In the rows, 128 means zero.
Rows swapped in pairs by one turn or mirror: which row each one swaps with
The rows were stretched afterwards, more along some directions than others.
Leb: 147  128  125  121  125  130  113  119  105  139  140  131  125  150  115  132  125  117  119  157  127  114  141
ziga: 145  84  140  123  126  137  112  125  141  130  139  110  151  139  145  137  119  115  119  160  142  133  129
bis: 174  101  150  105  135  142  130  130  103  117  151  109  141  148  136  126  105  118  128  142  120  107  156
bilo: 134  136  133  145  131  125  113  117  91  102  81  148  131  130  146  116  144  138  120  129  151  127  129
kos: 143  127  154  71  126  156  132  133  136  121  107  96  142  142  127  124  132  123  145  147  123  121  116
bazo: 94  114  142  134  121  115  114  149  142  125  121  132  147  121  118  131  140  118  143  139  136  128  128
kone: 163  133  140  141  111  161  159  129  86  126  135  122  128  101  173  138  124  106  121  90  131  109  113
Val: 130  155  113  139  116  136  148  142  97  117  128  129  131  138  134  126  140  93  124  110  141  131  138
Penos: 124  145  140  122  103  134  131  118  138  137  103  125  123  119  129  143  133  120  167  136  124  98  94
tudub: 91  107  140  114  133  124  118  160  142  119  135  138  150  129  106  122  118  115  144  130  115  138  134
gem: 117  115  119  129  128  125  127  134  134  136  144  122  104  125  88  121  134  147  121  149  127  144  146
Piba: 92  109  138  125  125  121  131  152  147  140  128  133  144  120  117  136  128  106  135  130  126  140  117
tima: 99  110  151  127  135  112  124  157  132  130  124  129  157  129  116  129  126  106  128  138  123  130  139
lok: 164  129  139  132  115  145  148  131  98  138  141  126  119  93  162  131  118  130  111  97  126  113  128
lefe: 134  119  123  165  142  129  132  125  98  115  118  146  128  112  127  110  121  105  108  122  149  170  133
Fuped: 135  114  121  175  138  115  124  120  111  122  118  140  123  107  132  118  137  108  105  132  167  169  137
kogal: 132  133  85  138  129  133  100  126  143  134  141  133  119  156  110  135  133  130  144  128  99  118  124
safo: 124  120  114  168  143  117  136  122  136  140  126  144  120  111  128  119  126  112  109  123  144  173  120
rom: 129  160  123  142  107  150  152  103  105  135  132  138  90  114  125  132  155  122  148  114  127  111  120
Rumim: 132  105  153  136  132  170  143  150  98  119  146  120  128  132  104  140  118  103  130  145  103  130  132
nobaf: 136  119  123  166  153  112  126  124  132  128  123  144  118  117  135  102  115  122  100  117  153  174  134
bapi: 129  106  119  165  155  114  121  130  122  125  126  137  135  135  126  112  129  103  101  138  146  175  142
galu: 131  139  131  120  135  132  128  132  136  117  116  143  122  150  125  113  149  134  164  150  109  121  125
gatod: 170  121  139  150  111  131  130  108  78  120  115  137  136  104  154  153  125  126  127  137  120  87  135
Kizi: 135  123  97  104  128  149  109  135  165  140  149  131  120  150  106  141  143  126  152  136  81  114  114
vut: 142  110  134  159  138  118  114  111  120  145  145  125  138  136  104  150  123  128  106  163  124  126  138
mukog: 132  92  145  132  143  145  132  145  124  119  122  149  115  112  98  129  117  137  128  140  87  132  137
tir: 99  115  141  136  124  116  132  149  126  133  139  139  141  107  120  142  133  103  135  131  128  126  125
latol: 137  135  87  129  123  129  92  125  157  137  150  143  122  157  140  124  140  139  138  116  109  124  124
Vaz: 161  131  134  137  133  129  131  115  154  141  134  142  117  130  151  127  128  130  133  126  121  121  142
dabap: 148  124  139  128  130  145  137  135  115  137  112  143  123  125  135  121  112  108  145  116  115  105  134
gef: 139  118  129  124  123  128  101  126  137  135  103  125  149  156  137  131  164  122  119  162  143  125  126
runet: 119  112  142  124  145  110  108  144  145  110  127  162  124  119  118  127  101  155  144  122  101  114  164
Gibut: 129  125  132  83  113  111  109  142  149  120  133  107  155  161  144  130  136  140  153  148  122  100  128
gos: 136  136  87  137  132  141  94  123  150  140  150  141  125  158  117  141  135  122  135  124  104  128  127
Teten: 140  129  93  129  141  141  103  134  125  123  144  138  132  157  101  132  111  127  137  132  94  111  135
lud: 147  134  148  122  128  139  143  122  125  146  157  130  114  129  130  124  101  145  138  138  103  98  137
zeze: 155  137  146  122  116  156  169  133  82  133  132  105  118  94  146  140  121  116  124  102  123  104  118
liso: 164  145  138  120  121  119  109  116  97  126  116  118  153  153  123  129  128  126  131  151  121  77  138
nakil: 155  143  135  134  113  171  156  125  98  137  133  109  125  123  162  129  125  122  123  102  132  121  107
vina: 137  151  143  124  107  135  141  113  115  138  139  103  137  169  143  136  134  102  141  128  149  114  112
Neb: 144  115  122  163  146  110  129  127  121  129  116  130  137  124  122  105  129  102  103  135  164  172  135
nelas: 148  101  139  137  132  135  136  119  127  134  122  126  112  94  121  144  115  120  128  146  132  139  121
Fute: 137  158  118  115  134  131  135  124  140  119  118  148  100  145  119  112  140  114  148  108  114  134  120
niri: 132  134  88  132  138  144  91  127  152  132  148  138  114  165  112  123  135  137  142  121  95  136  124
vopuv: 132  126  86  136  133  119  86  137  160  130  142  135  140  159  122  126  137  134  126  130  112  131  125
Sem: 140  109  142  117  133  119  119  147  98  115  113  149  133  122  96  142  135  104  135  163  114  119  158
lifu: 152  141  149  140  108  124  128  108  126  140  116  118  145  119  154  135  117  121  128  139  141  95  115
Bivup: 159  147  144  119  121  167  166  134  70  122  129  113  130  112  143  132  104  113  130  102  118  91  117
daluz: 148  116  122  120  168  105  114  139  146  144  119  138  124  116  105  108  120  132  105  145  126  141  151
Rerod: 178  148  130  129  109  170  173  118  96  139  128  115  102  105  150  129  121  112  130  99  117  113  106
mevav: 121  117  112  172  137  107  124  131  122  130  129  137  128  123  122  115  129  113  107  138  155  169  127
febam: 134  157  104  149  137  148  115  118  124  121  135  136  115  170  104  124  150  99  139  140  117  142  117
Bame: 167  121  131  138  125  172  123  103  120  121  113  143  116  133  125  139  107  119  157  133  91  110  128
nar: 111  106  143  126  132  117  121  149  135  129  124  133  157  125  112  133  137  94  137  137  133  130  132
Vuso: 102  104  146  135  134  118  113  150  135  129  123  147  143  117  116  132  119  114  129  127  122  128  133
Tam: 102  109  104  149  141  148  113  147  134  117  137  139  146  148  115  133  161  133  128  155  105  136  127
Gesu: 162  140  143  130  120  167  157  129  83  131  139  121  108  102  146  133  116  114  122  89  118  118  124

tudub pairs with -> lefe
runet pairs with -> bilo
Gibut pairs with -> gatod
safo pairs with -> Piba
mukog pairs with -> Fute
nobaf pairs with -> Vuso

Rows swapped in pairs by one turn or mirror: which row each one swaps with
The rows were stretched afterwards, more along some directions than others.
Zovum: 152  100  132  150  129  138  112  101  103  124  121  165  130  155  138  132  136  141
ved: 138  118  121  125  130  129  136  136  128  126  122  132  144  137  136  119  114  152
gel: 106  113  142  109  129  107  128  102  119  104  104  116  114  123  183  115  102  173
pezuf: 133  132  114  160  114  116  126  101  123  137  110  147  146  157  133  116  153  127
dato: 112  85  99  136  133  100  122  111  91  134  117  139  134  133  149  136  124  153
zup: 139  135  135  132  131  122  130  103  123  120  120  155  148  123  124  120  129  138
lokez: 112  110  129  128  110  140  123  132  118  136  132  122  104  137  155  149  123  121
Tib: 123  135  125  121  140  133  139  124  126  146  126  116  140  131  107  143  118  113
Vesu: 118  122  132  111  141  143  125  123  135  138  122  133  125  135  125  149  97  110
Sot: 120  123  162  92  136  142  128  123  128  111  127  110  110  117  159  135  99  154
zigus: 98  127  115  159  113  112  140  115  126  127  107  131  131  135  145  133  138  118
Vefav: 126  149  146  128  127  128  142  116  144  119  98  114  131  129  133  103  136  133
mikab: 122  122  124  134  122  146  100  111  121  149  135  152  124  149  133  156  123  108
furez: 130  145  135  141  129  110  128  99  120  112  115  136  141  143  156  99  141  148
Teti: 146  125  144  102  127  161  122  116  136  140  126  136  122  133  115  138  118  121
rubub: 126  136  121  153  129  132  100  107  121  162  131  143  135  145  123  145  140  87
lofuf: 99  131  127  139  136  122  134  125  118  125  130  114  129  120  151  150  131  114
lefu: 165  115  143  122  122  141  105  81  102  131  122  159  129  154  125  115  143  156
nebug: 97  123  142  118  141  113  145  117  122  99  111  117  136  118  168  116  109  171
Butom: 123  107  104  136  130  111  120  114  110  139  120  142  145  146  134  134  125  151
nud: 98  111  112  157  124  125  120  132  117  142  116  120  125  131  142  152  115  87
zeva: 137  139  137  108  132  120  117  98  135  138  123  136  135  143  125  131  116  136
Fuzur: 119  134  133  131  103  148  122  126  142  140  132  126  118  143  146  139  131  117
Zibed: 113  135  117  154  121  139  129  120  130  160  118  127  144  143  117  151  126  74
gamot: 154  129  154  109  120  150  140  94  130  115  123  135  126  130  134  107  138  157
nago: 94  133  141  113  125  134  134  147  137  131  120  101  90  118  142  134  98  117
lesit: 129  128  170  90  130  149  137  139  141  111  133  120  106  112  137  135  105  155
gedem: 132  108  118  155  128  132  117  129  122  135  122  151  142  138  125  153  125  121
zad: 128  106  139  122  117  131  106  90  105  114  125  158  111  137  155  133  132  165
zizan: 167  131  149  133  112  141  97  100  123  129  132  155  122  145  130  119  154  153
tilod: 154  167  168  129  108  150  134  116  142  114  129  137  123  138  128  115  142  129
Seno: 139  106  120  143  126  139  130  133  115  140  137  142  133  142  142  159  118  116
vep: 114  123  153  121  108  133  148  128  142  116  109  112  100  111  154  126  126  144
maba: 117  107  126  135  127  137  115  130  123  127  134  145  128  123  149  158  117  137
Vufun: 164  113  116  131  134  122  112  111  101  152  141  155  132  140  113  126  144  144
non: 142  163  145  120  120  127  132  98  146  134  111  120  129  145  126  97  145  129
tus: 106  146  136  103  138  135  130  135  146  142  131  111  121  115  138  132  101  124
Gapot: 119  132  143  115  132  123  151  130  137  118  111  105  121  111  136  107  122  145
Kapo: 128  160  138  114  118  148  118  146  148  150  142  108  125  136  132  136  118  110
vuvog: 123  141  154  115  125  112  156  117  148  106  109  109  139  112  153  106  129  161
Siz: 104  142  137  133  129  148  124  137  136  131  136  131  117  129  143  144  111  94
Rofu: 140  93  140  125  132  130  137  102  100  90  125  152  117  119  155  111  144  181
Gutu: 150  129  139  142  113  125  124  116  122  113  123  142  127  140  143  112  155  170
Kat: 149  140  128  121  130  125  132  109  130  143  108  123  145  144  110  118  137  131
niva: 125  133  160  98  137  152  112  113  134  123  119  125  114  126  143  136  108  136
sep: 149  97  139  122  126  131  91  96  89  121  126  149  106  144  143  121  130  162
kupof: 137  147  144  123  113  140  145  121  158  133  118  131  122  138  115  118  127  115
Zit: 93  160  169  115  115  148  146  131  155  110  126  98  107  114  168  117  122  130
bero: 124  91  141  100  140  112  120  111  101  113  112  133  113  118  153  139  105  190
gotu: 129  145  153  113  124  133  152  130  143  106  114  110  122  134  159  107  115  164

Rofu pairs with -> lofuf
Siz pairs with -> furez
Gutu pairs with -> maba
Gapot pairs with -> Sot

